Where one turn sends some rows of the set: a few examples, then the rows asked
q596: [22.7, 4.0, 11.5, -4.0, -16.1, -7.4, 27.1, -2.3, 10.9, -19.4, 6.7, -26.1, 16.1, 13.4, -6.8, -12.3, 1.2, 16.9, -0.5, 3.2, -7.4]
q648: [20.9, -7.8, 2.2, 23.1, -19.9, -20.4, 0.0, -4.7, 6.9, 9.9, 25.6, -4.0, 3.1, -8.1, 1.2, -12.3, -5.9, -1.7, 3.0, 2.9, -23.1]
q505: [-4.5, -15.1, -7.6, 6.3, 10.3, -6.8, 12.1, 17.1, 12.3, 1.6, 17.0, -12.1, 16.1, 23.2, 13.0, -1.1, 4.2, -0.7, -3.5, -9.0, 5.3]
q608: [-13.3, -9.6, 6.6, 0.7, -8.8, -13.0, 25.2, -6.4, 12.1, -16.8, -7.8, -23.2, -17.3, 6.4, -2.6, 1.0, -6.1, 10.4, -16.3, -0.8, -5.5]
q366: [12.6, 10.2, 16.0, -6.9, -2.4, 3.3, 16.4, 14.3, 3.0, -8.2, -12.3, -5.3, -0.7, 27.6, -2.0, -5.9, 20.1, -4.0, -19.7, 12.8, -16.8]
q997: [-18.1, 2.1, 0.4, -3.3, -3.0, 1.3, 1.2, 10.9, 30.5, -5.0, 6.8, -9.4, 20.5, -2.7, 6.7, -8.2, 15.9, 4.1, -0.8, -1.7, -19.4]
q56: [16.5, -0.7, -2.2, 8.0, -17.8, -14.8, 6.9, 16.2, 14.0, 5.9, 0.6, -4.3, -24.0, -0.7, -3.6, -1.3, 16.1, -11.9, 15.1, -21.5, -19.8]
q347: [3.9, 15.7, 7.5, 11.4, -30.5, -3.2, 8.4, 10.1, -5.1, -1.4, 12.3, -19.2, -4.1, 17.4, 0.0, 7.7, -9.0, 25.0, 0.1, 20.2, 5.1]
q938: [29.5, 4.7, -13.8, 5.3, -25.8, 7.9, -2.2, -2.6, 26.8, -1.5, 8.5, -7.4, -2.2, 21.3, -0.7, -6.6, 19.6, -1.2, 30.1, -1.2, -3.8]
q195: [13.6, -5.6, 19.8, 18.4, -5.7, 8.7, -12.0, -1.3, 8.3, -0.1, 6.0, 10.2, -15.7, 21.0, 13.6, -7.9, 18.2, -11.8, 10.7, 17.5, -22.1]
q509: [27.1, 8.4, 18.9, 0.8, -21.2, -21.6, 15.8, 4.7, -1.0, -5.8, -8.5, -1.7, -0.2, 12.3, 2.2, -2.4, -1.3, -10.6, -22.1, 3.4, -9.0]
q579: [11.5, 5.3, 0.9, -0.4, -17.4, 5.6, -9.8, -6.5, 0.3, 1.1, 7.5, 2.1, 17.0, 22.5, 12.2, -16.0, 9.2, 1.0, -8.5, 35.2, -7.8]
q758: [-6.8, -16.6, -15.4, 3.8, -22.7, -4.9, 5.4, -24.7, 12.7, -5.8, 16.3, -24.7, -6.9, 19.1, 10.7, -1.6, -12.1, 9.4, 11.0, 13.0, 3.5]
q93: [14.4, -3.1, -9.2, 4.3, -11.8, -19.9, -1.4, -10.0, 14.2, 10.1, -0.2, -10.2, -31.1, -13.4, 4.9, 7.1, 1.7, 2.4, 15.3, -2.2, -10.7]
q564: [2.2, -2.8, -21.3, 4.2, -4.7, -18.3, 1.6, 16.8, 28.8, 13.3, 9.4, -9.9, 13.2, 22.4, 6.1, 4.8, 9.0, -5.7, -17.5, 2.8, -8.6]
q116: [-14.0, -7.8, 12.7, 7.4, -22.1, -4.4, 0.0, -12.3, 2.8, -18.5, -12.9, -20.1, -8.7, 13.3, 8.0, 0.8, 6.5, 25.0, -8.8, 19.9, -8.9]
q955: [-8.2, -10.6, -3.3, 20.5, 1.8, 13.1, 6.0, 4.2, 24.6, -1.3, 13.8, -3.6, 17.0, 11.6, 0.5, 1.9, 10.2, -1.1, -1.9, -17.9, -13.1]
q280: [9.1, 6.3, 0.6, 0.2, -24.4, 9.2, 24.5, 11.4, 6.7, -9.4, 8.0, -18.7, -22.4, 34.2, 4.5, 11.0, 9.2, 4.5, 19.2, -3.0, 1.5]
q392: [-4.9, -6.0, -17.4, -14.0, -2.8, -11.3, -2.7, -1.6, 29.1, 4.7, -5.5, -21.0, 17.4, 13.1, 7.4, 2.2, 13.1, -6.0, 1.2, -8.1, -19.7]
q70: [22.7, -3.8, 18.4, 5.0, -1.5, -0.8, -0.6, -16.3, 14.3, -2.9, 11.6, -8.8, -15.7, 10.5, 6.5, -4.5, -11.5, -9.3, 32.3, 2.2, -3.9]
q30: [-11.4, -10.5, -11.3, 3.5, -16.5, 6.0, 1.1, 3.2, 21.5, -8.5, -5.3, -11.7, -29.5, 32.8, 9.4, 2.9, 18.4, 0.4, 15.1, 3.4, 4.2]
q357: [-3.4, -10.5, 4.7, 16.4, -2.1, -5.1, -13.2, 2.2, -7.4, 13.2, 0.3, 7.3, -14.8, 2.0, 10.2, -5.5, 10.7, -6.9, -11.8, 14.4, -22.3]
q236: [30.4, -5.2, 13.1, 16.7, -20.7, -17.0, -17.6, -17.6, 12.0, 1.0, -7.7, -1.9, -1.7, 24.9, 5.2, -2.0, -6.2, -15.5, 4.1, 6.6, -6.8]
q147: [10.7, 13.3, 3.5, -12.6, -9.6, -5.9, 3.4, -1.8, 12.9, 1.0, 8.7, -27.2, -18.3, 10.1, 5.0, 3.7, -3.2, 16.9, 29.0, 23.2, -3.6]
q40: [10.2, 11.5, 21.3, 20.3, -43.6, -4.2, -7.6, -3.3, 7.2, -8.4, -6.4, -8.8, 10.2, 17.7, -5.9, -0.7, -0.3, 7.2, -5.3, 10.7, -19.1]

q40 moves to q347
q366 moves to q608
Now these:
q93 moves to q195
q955 moves to q564
q579 moves to q596

Where one turn sends some rows of the set: a few examples, then the rows asked
q488: [8.5, -14.1, -18.0, 13.4, -9.7, 9.7, -12.4, -0.3, 2.5, -2.2, 11.7, 4.5, 7.8, 2.5, -0.8, -7.5, -0.2, 3.0, -9.3, -21.5, 23.4, 20.1, -15.1, -4.9, 5.4, -3.7]
q297: [-11.9, 3.8, 16.7, 0.1, 9.5, -23.6, 18.7, -2.3, 21.8, 2.0, 0.1, -4.4, 19.0, -3.0, 7.1, -25.4, -3.6, 6.0, 12.0, 5.5, 3.1, -3.1, -2.4, -3.5, -10.2, -15.8]
q968: [7.3, 22.8, 12.6, 14.6, 5.6, -3.4, 11.3, -1.2, 16.1, 4.9, -16.8, 20.4, 16.0, 4.1, 12.6, -11.8, -8.8, 21.3, 6.6, -2.1, 0.8, -0.9, 1.7, -0.3, 16.6, -2.0]
q260: [19.5, 4.6, 13.4, 11.9, 4.2, -10.6, 4.3, -7.3, 24.9, -1.9, 6.7, -13.4, 17.2, -4.8, -6.2, -9.6, -8.3, 3.2, -18.7, 5.9, 0.7, -0.5, 1.5, 24.7, -10.4, -11.6]
q218: [3.9, -22.6, -17.5, -1.4, -11.2, 8.2, -21.9, -9.6, 11.9, 0.3, -5.1, 1.7, -19.1, 1.5, 16.8, -4.0, 15.2, -2.9, 5.6, -17.0, -0.2, 10.5, 7.3, 9.3, -8.2, 8.6]
q503: [-5.0, 43.9, 22.4, -3.7, 3.8, -5.4, 2.7, -0.9, 8.8, -7.3, -8.8, 3.6, 2.3, 9.1, 5.7, 11.2, -2.3, -1.8, 6.5, 1.0, 2.3, 6.4, -6.1, 15.6, -6.1, 2.2]
q704: [11.4, 0.1, -11.4, -9.9, -3.4, 8.5, -15.3, -1.5, 9.4, -4.9, -0.9, 0.5, -16.5, -5.8, -10.9, 14.2, 18.4, -3.5, -1.3, -16.2, 20.1, 19.2, -9.7, 0.7, -14.8, -10.2]
q100: [-11.1, -13.3, 4.1, 11.5, -14.3, 3.4, -3.2, 4.5, -6.6, -5.3, -0.2, -1.8, -22.8, 19.0, -3.2, 7.1, -8.1, -7.6, -4.2, 2.5, 3.9, -22.6, -11.2, -2.5, 0.3, 14.1]
q595: [-3.4, -12.1, 16.1, -26.3, 19.5, -5.1, -7.0, 0.7, 7.9, 15.6, 11.6, 7.2, 10.0, -1.9, 13.4, 8.9, 2.4, -3.9, 14.2, 7.1, 12.4, 9.0, 2.1, 22.2, -11.1, -8.5]
q837: [3.2, 26.8, -14.9, 2.6, -10.0, -7.2, 6.1, -9.1, 18.0, -4.4, -7.5, 11.9, 17.0, 2.6, 0.8, -17.8, -20.1, -6.1, -1.3, 3.3, -1.1, 6.4, 4.5, -21.8, -9.1, -5.6]
q114: [0.0, 11.4, -7.8, -15.8, 13.4, -6.3, 0.4, -6.5, 28.9, -12.2, -13.7, 2.6, 3.4, -10.8, 12.1, 3.8, 7.3, -19.6, 3.5, 5.8, -3.6, 12.4, -7.4, 20.6, -19.6, 7.5]
q372: [-13.9, 13.3, -10.1, -3.5, -13.6, -9.0, 14.6, -0.1, 23.8, -17.5, -12.6, 11.9, 22.3, 2.8, 10.4, -7.4, 5.1, -9.7, 11.2, 5.0, -7.3, -5.2, -2.2, -13.5, 5.9, 1.7]
q561: [2.6, -15.8, 6.0, 14.0, 6.2, -8.4, -2.3, 15.2, -12.7, 13.0, 1.3, 14.2, -17.8, 6.8, -5.6, -3.2, -6.3, 11.3, -0.3, -6.1, 8.7, -2.7, -22.3, -12.6, 3.0, 7.2]
q867: [4.4, 10.1, 29.5, 12.1, 3.2, -9.8, 5.3, -2.7, 24.6, -0.6, -11.2, -0.4, 10.7, 3.3, 6.9, 7.2, 19.0, 3.6, -9.8, -5.6, -20.0, 6.5, 15.8, 13.3, 6.7, 7.2]
q31: [22.3, 26.8, -14.2, -2.1, 5.0, -3.3, -6.4, -2.9, 22.3, 0.5, -0.8, 10.4, -11.9, -3.6, 6.0, -5.7, 1.8, -7.0, 6.7, 3.9, -18.8, 12.2, -0.5, 14.0, -9.9, 13.3]
q543: [2.5, 1.6, -15.0, 14.3, 0.6, -13.1, 6.5, 10.2, 19.3, 2.6, 7.9, 0.3, 22.9, -9.0, -3.4, -12.5, 15.5, 3.4, -7.0, -17.3, -21.7, -0.1, -2.4, 10.7, 2.8, 10.7]
q973: [-20.2, -28.7, 13.8, 7.9, 12.4, -9.1, -3.7, 7.1, -7.2, 10.2, -12.2, 7.2, -8.6, 4.1, 7.6, -1.5, -6.7, 0.9, -5.0, -5.0, 17.6, 4.9, -18.6, -10.0, -6.2, 7.7]
q580: [-5.3, -3.4, 16.5, -18.0, -6.0, 7.7, 8.4, -5.1, 16.6, 2.3, 1.6, 12.5, 8.4, 11.5, 6.2, 17.9, 9.3, -3.1, 14.6, 10.1, 0.5, -16.6, 24.3, -7.4, 7.9, -10.6]
q853: [-5.6, 11.4, -5.5, 10.6, 12.1, -7.2, 3.2, -0.1, 18.5, 5.0, -10.1, 0.3, 31.2, -13.1, -2.8, -2.7, 1.7, -1.9, -24.0, -19.7, -1.0, 20.6, 0.7, 5.2, -9.3, 4.5]
q471: [-18.7, -3.5, -9.3, -6.5, -9.4, 8.7, -1.2, -9.9, 11.9, -9.7, 6.6, -6.6, -12.3, 9.4, 3.5, -2.1, 10.4, -15.9, 11.3, -12.6, 19.0, 14.6, -4.9, -26.3, -10.8, -5.7]
q788: [9.1, -17.2, 12.1, 11.1, -2.4, -0.2, -16.0, 0.6, 8.7, 16.9, -4.9, 2.5, -28.7, 2.5, -10.6, 4.1, -1.7, 0.6, -19.7, 13.6, 9.5, 4.6, -4.2, -9.9, -7.8, -5.1]
q57: [-3.7, -12.9, 10.0, 0.5, 1.5, -2.1, 5.6, 2.2, -4.8, 9.6, 31.4, -1.4, 22.3, 15.3, 3.6, -0.3, -4.9, 0.1, 4.8, -14.0, -8.7, -13.6, 15.1, 8.6, 4.5, 7.5]
q604: [-12.9, -4.2, 14.3, 4.6, -4.8, -0.3, -4.0, -3.1, -10.9, -1.2, -10.5, -1.8, -21.0, 15.7, -10.3, 13.6, -15.2, -10.4, -14.0, -5.3, 12.3, -5.4, -3.3, -16.3, -18.0, 7.1]
q278: [-5.4, 6.0, 18.5, -3.9, 12.6, 6.0, 6.0, -2.2, -7.4, 7.2, 14.9, 5.5, 29.6, 11.3, -3.5, 20.8, -11.0, -1.7, -9.9, -18.7, 12.7, 5.0, 11.4, 2.8, 0.3, -0.6]
q271: [1.6, -34.2, 13.4, 3.5, -2.3, -2.3, -7.3, 3.1, 10.5, 1.1, -19.7, 7.2, -21.0, 0.7, -1.3, 14.1, 11.1, -2.1, -12.6, 10.3, 5.2, -9.2, -4.9, -0.9, -0.8, 1.8]
q106: [3.6, 12.7, 7.0, -2.2, -2.4, -18.3, 2.3, -9.0, 8.8, -9.2, -0.2, -4.8, 1.3, 8.5, 15.2, -17.1, -16.6, -1.6, 14.4, 1.5, -12.8, -14.8, 4.5, 26.9, -18.9, 6.2]
q441: [-4.2, -26.7, -3.1, 1.6, -5.0, -7.8, -3.4, 0.3, 1.2, -7.1, -0.5, 4.9, 3.6, 2.2, 4.8, -0.3, 22.6, -1.4, 1.1, -34.5, 0.7, 19.0, 1.7, -19.7, -5.3, 2.8]
q737: [22.0, 1.5, 10.7, -13.0, 13.4, 0.8, -11.9, 2.5, -0.6, 22.8, 10.0, 23.0, -1.3, 4.8, 10.5, 7.9, -2.1, 11.2, 15.2, -1.2, -3.8, 4.9, 11.2, 16.0, 2.8, 1.6]
q418: [9.7, 3.0, 5.4, -10.9, -3.9, 12.0, -0.7, -15.0, 13.4, 13.2, 11.5, 6.7, 7.1, 10.5, 0.5, 1.4, -21.1, -0.9, 1.9, 14.9, 13.1, -10.1, 24.7, -4.8, -3.7, -18.8]
q610: [13.8, -7.8, -22.8, 1.4, -13.8, 15.6, -0.6, -11.8, 2.9, -17.9, -6.3, 13.2, -12.0, 10.9, 6.0, -2.2, -6.3, -0.4, 9.2, -21.1, 12.9, -3.5, 1.2, -14.9, 1.0, 3.4]

q968 moves to q260
q788 moves to q604
q595 moves to q580
Now these:
q114 moves to q372
q471 moves to q441

